One turn moves every row onto another: examples first, then more rows asked:
Q372: [ -7 -10 -15  -4   3 -11   9  -2 -12 -13  13  -2  -2]
Q916: [ -6  -4 -12   5   8   4   2  -9  -2  -7 -30  12  -2]
Q201: [ -5   1   1   3   8  17   1  11  10   4 -31  -5  -3]
Q845: [  0  -5  15  -1   8 -13   1   4   8   8 -30   2  -2]
Q135: [ 13  -1  -6   3 -12   1  10   6   6  16  -7  -3 -14]
Q107: [ 16   0  11  -3   5  -8  10  -7 -14   1   3   8   1]
Q965: [  0  -2   9  -6   9  14   4 -11  17  -5  -3  -9  -6]
Q762: [ -6  -3  19   2   6  -4   2  -1 -17   0  14   5  -9]
Q447: [ -5   0  -5   2  -3 -16   5  29  11  -9  -1  -7  -6]
Q479: [ 3 15 -4  7  4 11  5  2  4  8 11 -8  9]
Q221: [-21 -18  -2   0   7  -4  -3  11  -1 -10 -27  -4  -8]
Q103: [-16 -17 -19   7   3   5   4   1  -9 -10 -19  -2 -12]
Q375: [-21  -4  -5  -2  19 -12 -12  -6  -7  -5  -3  -9   5]
Q59: [  4  -5  -6  -1  23   2  17  -3  -5 -12  -2   6 -17]
Q57: [-14   7  12  -5  14 -12   4  -1  14 -11  -3   8   6]
Q430: [ -5  -2   0  -4   4  -1   1  14  17 -11 -30   3  -3]
Q567: [ 14  -1   4  -3   1 -16 -10   5  -3   9  11   3   3]
Q200: [-18 -20  -4  -5   7  -8   8  -4  -9   7  -1  12   9]
Q741: [-13   3  10  17  18  -4  -4   1   6   4 -13  10 -20]
Q433: [ -7  -3  10  13   3  -3   6  -5 -15  11  -2 -17   9]
Q894: [ -9   5  -6  13  -2  13  -4  22  -5   5 -16 -15   2]
Q584: [-20 -12 -16   6   2   7  -5  -5 -15  -5 -14  -6  -6]
Q287: [  8  -1  -4   5  -2   5  -8  25  13 -12 -13  -4  -6]
Q501: [ -2 -10 -21   2   0   9  -1  20  -8   0 -17 -13  -7]
Q809: [ -3  -5   1   2  10  13   4 -12 -11   0   7   6 -20]
Q436: [-11  -5  -9   7 -13  -7   5  11 -19   6  -6   5  12]
Q697: [ -2  -3   1   3   2 -21   4  16 -25  -7 -12  -2  -7]
Q223: [-28  -4  -3   6 -10   6   2  17 -13   2 -11  -6  -5]
Q95: [-14 -19 -14  -2   7 -11   5  10  -9   6  -8   1 -24]
Q387: [ -1   9 -12 -20   3   2   8  16  -7   0   3 -13   1]
Q449: [ 0  2 -2  4 -5 10  5 23 18  3  0 12 -7]
Q777: [12 -5 11  0 19  5  3  4  7 -5 -7 12 13]
Q316: [ -4  -8   3  16  15   1  -1  -2  -4 -18 -13  19  -2]
Q901: [  1   6   1 -10  13  -4   6  -6  -1  12   5  20 -11]
Q556: [ -5   2  -2  -8   8 -19   1  20  18  10   1  -2  -2]
Q308: [ 10   0 -15  12  11   3  15  -7   5 -10 -13   5  -9]
Q693: [ 10   3   2  14  10  13   1  18 -11   9  -9 -12 -12]
Q999: [-4 -6 -4  1  7 10  3 25 -3  7 18  0  1]
Q53: [  6   2  -5 -23   2 -15   1   8   6   3  -2  12  -7]
Q210: [ -2  -6  -1 -10   5   4   0   4  15 -17 -25   5  -8]
Q649: [-26   4   5  18   1  -4  10  -1  -8   6 -12  -6   4]
Q633: [  1   6   5   0  18 -10  -2  13  -6   1  17  11 -12]
Q424: [ -7  -4   6   0   0 -12   1  -6   2  20  12   8  -4]
Q575: [ -4   5  16   5   4  -8 -16   6 -12   7   2  -7   8]
Q86: [ -8  11  -3  -1  -3  11  -8  26   0   3 -13 -13   3]

Q501 goes to Q221
Q308 goes to Q447
Q107 goes to Q633
And these:
Q223 goes to Q916
Q567 goes to Q762
Q86 goes to Q584
Q575 goes to Q809
Q59 goes to Q556
Q999 goes to Q200
Q449 goes to Q436
Q57 goes to Q479
Q965 goes to Q387
Q135 goes to Q697
Q894 goes to Q103
Q95 goes to Q845

One turn moves every row onto another: examples first, then more rows asked:
Q905: [  5 -24  -5  19 -11 -15  -4  -1 -24   4  -4  22   3 -14   5  26 -38  -2
 -17   7  17]
Q519: [ -4 -18 -12   5  16  -6  -7 -12 -23  -3  24 -21  11  -3   6  32 -18 -23
 -16   4  13]
Q714: [ -2 -15  -7  12  12 -29   1   7 -17  21  -6   3  21  14 -16  33  -2  -3
 -11   8  17]
Q481: [ -2 -12   4   6  -5 -13   0 -13 -17  -4  24 -11  12 -16  -3   6   1 -22
 -23  21   8]
Q673: [  0 -23  -6  23  -8 -10  -3 -11 -21   3  -8  16   2 -15   3  27 -37  -4
 -16   4  19]
Q664: [ 15   6  -6  15 -13  -1  -3   6 -25  29  -7   1  19   1   0  22 -10 -11
  -4  24  11]
Q36: [  7 -18 -11  -5   3 -21  -4   6 -30  -2  33  -5  10   1  15  24 -22 -22
 -21  16   4]
Q457: [ 21  -1  -5   3 -25  -8  -8   3 -31  19  -8   1  16  -1   1  22  -4  -4
  -9  19   5]
Q464: [  2 -21 -12  -9   0 -14  -7 -11 -26  -8  26 -15  13  -2  13  26 -22 -17
 -20   2   3]
Q497: [  6 -22  -3  26  -5 -16  -3   4 -26   6  -3  21  -1 -15   2  28 -34  -6
 -16  12  21]
Q682: [  2 -13 -11   9  18 -12  -5   5 -27   3  32 -12   8   0   8  29 -17 -28
 -16  18  13]
Q15: [ 17  -7  -6   4 -20   0 -12  -3 -27  18 -10  -5  22  -3  -4  27  -4   4
  -5   2  10]
Q215: [  2 -20  -1   5   8  -9  -2   9 -10   9  35  -5  28 -12  -3   8 -12  -9
 -15   2  11]
Q502: [ -3 -10 -10   5  -1 -34   8   8 -15  24  -4  10  26  17  -5  22 -16  -7
 -12  15   8]
Q784: [ -6 -11  -9  -1 -12 -34   7 -13 -18  12 -14   3  20  14  -5  22  -9  -7
 -18  13   4]
Q671: [  1 -21  -4  30  -2 -10  -3  -6 -23   5  -7  15  -2 -15   0  30 -32  -7
 -16  10  23]
Q929: [ 13   0  -9  15  -8   7  -7   1 -21  28  -8  -6  25  -1  -4  27 -10  -3
  -1   6  15]
Q21: [ -5 -15  -6   7   1 -29  -1 -13 -20  10 -16  -5  15  11 -15  31   3  -4
 -16   6  13]
Q167: [ -6 -11  -1   5  -2  -9   6  -5  -7   7  29  -7  26 -11   3   0 -18 -21
 -19  15   6]
Q97: [  4 -22   5   5   5 -14  -8   2 -19  -3  30  -9  14 -17  -9  13   7  -9
 -20   8  13]

Q519 goes to Q682
Q664 goes to Q457
Q167 goes to Q481
And these:
Q673 goes to Q671
Q784 goes to Q21

One turn moves every row onto another: examples first, then more rows asked:
Q493: [ 16   2  19   5  10  14 -10  -8   6   5  13 -18]
Q368: [  4  12  11  12  -7   3 -17   8   3  -2   5  10]
Q954: [-12   3  -6   6  17  14  -3 -13 -17  11   1   4]
Q940: [14  7  4 -5 14 -1  9  9  5 -4 14  9]
Q156: [ -1   5   5  -8  12  19 -10 -10   3 -11  13 -25]
Q550: [ -7  -8 -14  -3   1 -10 -16   4  -7  -5   0  -9]
Q27: [-17 -16  -2  -3  12   4 -25  -4  -4   4  -7   0]
Q288: [  1   7  16  12   0  11 -11 -22  -2  -9  -5  -9]
Q678: [-17  -1  15   6   1  11   0 -12  19  -9  19 -10]
Q947: [  0   3 -12  -6  14  -5  13  -6  -7   0   5 -10]
Q498: [  1  -9  13  -1  15   8 -18  -9  19 -19   7 -15]
Q189: [-23   7  -1   6  10  21 -11  -8   2  -1  19  -2]
Q609: [-20   6   2   4  11  22 -12  -3   2   4  23   3]
Q155: [15  2  8 -2 10 -2  7 14  3 -2 12 11]
Q179: [  2 -12  -6  -1  18  10 -21 -12 -16   4   9 -11]
Q546: [  1   0  21   0   7   4   5  -4  16 -11   5  18]
Q695: [ 17  -6  12  10   9   1 -14  -9   5 -20  -5  -3]
Q414: [-10 -16   0   3  -4   8  -1  18   1  11   0  -1]
Q607: [ 1 -3  2 22 -8  1 -2  9  0  7 -3 -4]
Q313: [-20   0  14   3   4   9   2 -15  19  -9  14  -4]
Q829: [-11 -22   9 -13   7  15  -1   5   4  11   2 -10]
Q26: [  1  -1 -11  -8  13  -6  12   1  -5   3   7 -13]
Q529: [ 12 -20   2  -3  13  -7  -3  12   7 -10   2   4]
Q732: [ -9  -5   3  12   7  11 -29 -14  -2   0  18 -10]
Q303: [-11   1  -2  -4  -4 -11  -2  14  13  -3   1  -4]
Q816: [-15   4   6   7  13  25 -15  -2  -1   7  22   0]
Q234: [-10  -3  -4   4  20  12  -2 -14 -16  14  -2  -2]
Q399: [ 12   6   9  20  -3   2  -5  -4   4   2   6 -18]
Q404: [ 12   5   5 -11  14  -6  10   5   7  -7  10   7]
Q283: [-11  -9  12  18   0   2 -22  -9  16  -8  12  -3]
Q576: [  3   5 -10  -7  20  -4   9  -7  -9   2   1  -4]
Q398: [-10 -13   1  -8  16   3   1   2   3   5 -20   0]
Q679: [ 16  -1  -3   6   2  -5 -17   9  -6 -12   4   2]
Q386: [  3  -1  22   5  10   5   7 -10  13  -7   0  16]
Q527: [  5 -14  21  -9  15  20  -7  -8   4  10   5 -13]
Q597: [-21   1  15   6   2  13  -1 -15  16 -12  10   4]
Q919: [  1  -4   5 -12  26  25 -13   8  -2   4   3  -1]
Q604: [ 10 -19  -8  -9  19  -1  -6   0 -10  -3   3  -8]
Q325: [  2  -5  24  10   5   3   7 -11  12  -7  -2  12]
Q108: [-10   8 -10   3  21  14  -6 -10 -15   9   6   1]
Q950: [-10 -13   9  -5  19  16 -31   1  11  -3   8  -2]
Q93: [  1 -16  13  12   4  -5 -10   4  19 -12   2   8]

Q950 goes to Q27
Q607 goes to Q399
And these:
Q940 goes to Q386
Q546 goes to Q597
Q529 goes to Q93
Q234 goes to Q26
Q368 goes to Q288

One turn moves every row onto another: examples first, then more rows asked:
Q165: [ -2  18  12   9  -6   7 -19  -2   5  24  -5   3  -6 -15 -18  -8 -10   4
  -3   2  20 -17 -13  29 -16   3   0  -2   7  -1  -8  11  -4   9]
Q230: [ 13  -7   8  10  -7   1 -20   8   4  10  -3 -12 -21 -27 -14   4 -19   5
  -2  -5  18 -15   0  27 -19  11  -5   4  19 -11 -19  16 -27  10]
Q878: [ -5  14  -3 -10   8   0 -19  13  -8   9  24   8  -8  -1 -15  11 -13  22
   4 -14  20 -19  -4  19 -17  11   3 -32 -16 -14   7  14  -9  -3]
Q94: [  6   4   8  14 -14  11 -14  25 -16  -4  -6  33 -11  13 -15   8 -18  30
  29  -2  14 -13  -6  20 -21  -1  -8 -30  14  -8   1   6 -18  -3]
Q849: [ -1  -8   9   0  -3  -8 -24  30   3   6   9   9 -16 -25   5  20 -17  15
 -12  -8  16   1  -1  23  -3  12   0 -10  21 -14 -19  20 -25  14]
Q109: [ 16   2  10  12 -14   1 -15  21 -11  -6 -14  28 -29  18 -13  13 -15  19
  19  -5   9 -17  -8  17 -22   5 -11 -30  14  -8  -1  13 -35   4]
Q405: [ 14  11   6   0  -4   3 -15  41  10  -5   1  23  -8 -14  -9  11  -3  -2
   0  -9   4 -14   1  13 -19  11  -4  26  -1  -8   8  20  -8  18]
Q540: [ 15   8   7  -3  -9   5 -21  42   7  -7   4  23  -5 -18 -13   8 -10   0
   4  -5   2 -14  -1  15 -20   6   2  27   4  -7   6  16  -2  18]
Q842: [ 10   2   4  15 -15  -9 -15  12  26  -2  -9  31 -11 -27 -10  14 -13   2
  14   2  16  -1  -1  18 -22  10   2 -19 -10  -5   2  -3 -22 -16]
Q161: [ 13  10   9   6  -7  -2 -17  40   6  -4   7  23  -6  -8 -12   9   1  -5
   1 -10   5 -14   0  19 -17  19   0  24  -4 -15   6  18  -6  16]
Q96: [ 11  11  -1 -12  -4   0 -27   3  -9   6  21  -2 -18  -6 -28   4 -23  15
   8  -6  14 -27  -9  22 -27   6   8 -25 -10 -10   2  11 -11  -2]
Q485: [ 14   8   9   3 -13   0 -23  41   3  -6  10  22  -3 -12 -15   6  -6  -3
   5  -5   3 -14  -2  22 -18  13   6  25   2 -14   4  14   0  16]
Q826: [ -3  -2  -3 -20  15   0 -20  22  -6   1  16   2 -15  -3  -9  17 -21  24
  -2 -18  14 -18   5  10 -11   8  -4 -30  -3 -13   8  16 -23   7]
Q629: [ 16   9   6  13 -16   9 -14  19  -9  -4 -12  31 -23   8 -16  12 -18  25
  26  -2  13 -16 -10  17 -28  -3 -11 -28  11  -2  -1  11 -27  -3]
Q657: [ 13  -5  -1 -22   4   0 -28  12  -7  -2  13  -8 -26  -8 -22  10 -31  17
   2 -11   9 -27  -1  13 -22   3   2 -23   2  -9   3  13 -25   9]
Q338: [-15  15  12   0  -1  -2 -22  20   5  20   8  23  -1 -12   2   9  -9  15
 -13  -1  17  -2 -13  26   1   4   4 -16   9  -4  -7  15  -3  12]
Q636: [  6  -3  12  14 -11   3 -16  27 -17  -6  -8  29 -18  23 -12  11 -15  24
  22  -6  10 -14  -4  21 -15   6  -8 -31  18 -14   3   8 -27   5]
Q29: [ -6 -13   6  12  -4   2 -13  19  19  -2 -12  25   7 -23  -9   4 -19  10
  19  -1  16   1  12  16 -12   6  -1 -15   3  -9  11 -12 -13  -9]
Q166: [ -3 -21  17   4  -8 -11 -23  17  14  -5 -16  22  -4  -4 -12   0 -22  -2
   7   1   3  -6   8  19  -2  10   7 -17  12 -12  14 -13 -18   8]
Q469: [ 12  -6  14   7 -18 -23 -26  10  21  -5 -13  27 -21  -9 -13  10 -16 -11
   1   4   3  -7  -5  21 -12  14   9 -22   0  -8   5  -5 -27   1]

Q849 goes to Q338
Q96 goes to Q657
And these:
Q485 goes to Q540
Q94 goes to Q629
Q29 goes to Q842

